One turn moves each row of this set onto another row. After a few examples, where does it send each row asked below?
Bepa: [-1, 0, -1, -1, -15, -4, 2, 10, 10, 6, 1, -19, 17, 6, -6, 6, 3, 4, -13]
kemup: [11, -9, 12, -1, 4, -9, 19, 1, -2, 3, 0, -10, 0, 17, 17, 8, 7, 8, -16]
labe: [2, -1, 1, -5, 3, -5, 10, 2, 4, 6, -6, -22, 10, 6, 24, 29, -2, 5, -11]
vefep: [-5, -4, 7, -8, -13, -2, -3, 12, 0, -7, -1, 2, -2, 9, 2, 0, -3, 8, -11]
golum: [5, -18, 1, 20, 30, 2, 10, -1, 0, -12, -3, -10, 20, -2, 2, 12, -3, 11, -6]
gege: [-9, -21, 5, -18, 18, 2, 5, 2, -3, -13, -4, -12, 1, 9, -3, 1, -15, 3, 0]
gen: [-1, -3, -1, 26, 26, -3, 2, 3, -2, -9, -3, -14, 24, 6, 18, 11, 6, 8, -7]
fumo: [-5, -5, 2, 1, 44, 2, -5, 11, 15, 3, -2, -15, 9, 8, 7, 10, -2, 1, 1]
Likol: [-18, -3, -1, 15, 3, -3, -7, 6, 7, -2, -2, -16, -1, -5, 1, 0, 14, 10, 13]
Falu: [1, -3, 6, -23, 10, 6, -5, 9, 4, -6, -7, -12, 5, 19, 8, 5, -15, 4, -13]
fozop: [-17, -5, 6, -5, 13, -3, 9, 8, -2, -27, -1, -11, 14, 9, -10, 6, 4, 6, 13]
Bodus: [-7, 15, -2, 7, 10, 8, 1, 18, 1, 7, 1, -16, 21, -5, 8, -1, 5, -5, -1]
sorup: [-15, 5, 9, 9, -7, -3, -8, 15, -12, 2, 3, -11, 6, 7, 9, -8, 2, 6, -1]
rabu: [-4, 10, -4, 14, 22, -10, 10, 7, -4, -20, -2, -32, 1, 11, 12, 15, 3, 9, 3]
dop: [0, 1, 14, 5, 6, 12, -7, 17, -4, -2, 0, -11, 0, -9, 10, -5, -7, 8, -14]
zed: [3, 3, 5, -18, 0, -6, 4, 19, 2, 2, 6, -9, 2, 8, 21, 15, 2, 11, 0]
Fese: [-7, -1, -1, 6, 26, -5, 7, 5, 15, 19, -1, -26, 3, 7, 15, 17, 1, 2, -2]
Pil: [-14, -14, 7, 0, 24, -7, -4, -13, 6, -4, -13, -16, 4, 16, -13, 9, -4, 7, -2]
tave: [2, 3, -1, 11, 26, 2, 2, -5, 0, -11, 2, -22, 3, -8, -3, 6, -9, -12, -12]
suba: [1, -14, 3, 24, 26, -2, 7, 6, -7, -11, 5, -10, 19, 7, 4, -5, 8, 9, 5]
Famos: [2, -1, -7, 15, 16, -15, 15, -2, -14, -1, -4, -12, -3, 2, -6, -5, 6, 8, -5]
fonof: [-1, -4, -2, 0, 16, -6, 26, 2, 4, 7, -13, -12, 16, 16, -3, 17, -3, 7, -17]
mef: [-15, 3, 3, -14, 14, -3, -13, 20, -1, -4, 0, -18, 18, 8, -8, 2, -12, 9, -5]
Kiguf: [-4, -6, 9, 17, 15, -2, -9, -2, 6, 3, -13, -6, 9, 13, -16, 0, 6, 11, -9]
lata: [-4, -8, -4, 13, 9, -9, 6, 7, 17, -7, -3, -10, 4, 2, 9, 17, 23, 12, 10]
Dodag: [-8, -8, 7, -15, 19, -3, -2, 4, -6, -28, -8, -8, 2, 8, 19, 7, -1, 9, -2]
bize: [-10, -10, -11, -21, 10, -17, 13, 13, 10, -4, 4, -13, 13, 11, 8, 14, 2, 2, -1]

gen -> golum
Fese -> Pil
tave -> Famos
Now find these:
zed -> Falu
Kiguf -> lata
mef -> Bepa
Bodus -> fonof
dop -> kemup
sorup -> labe

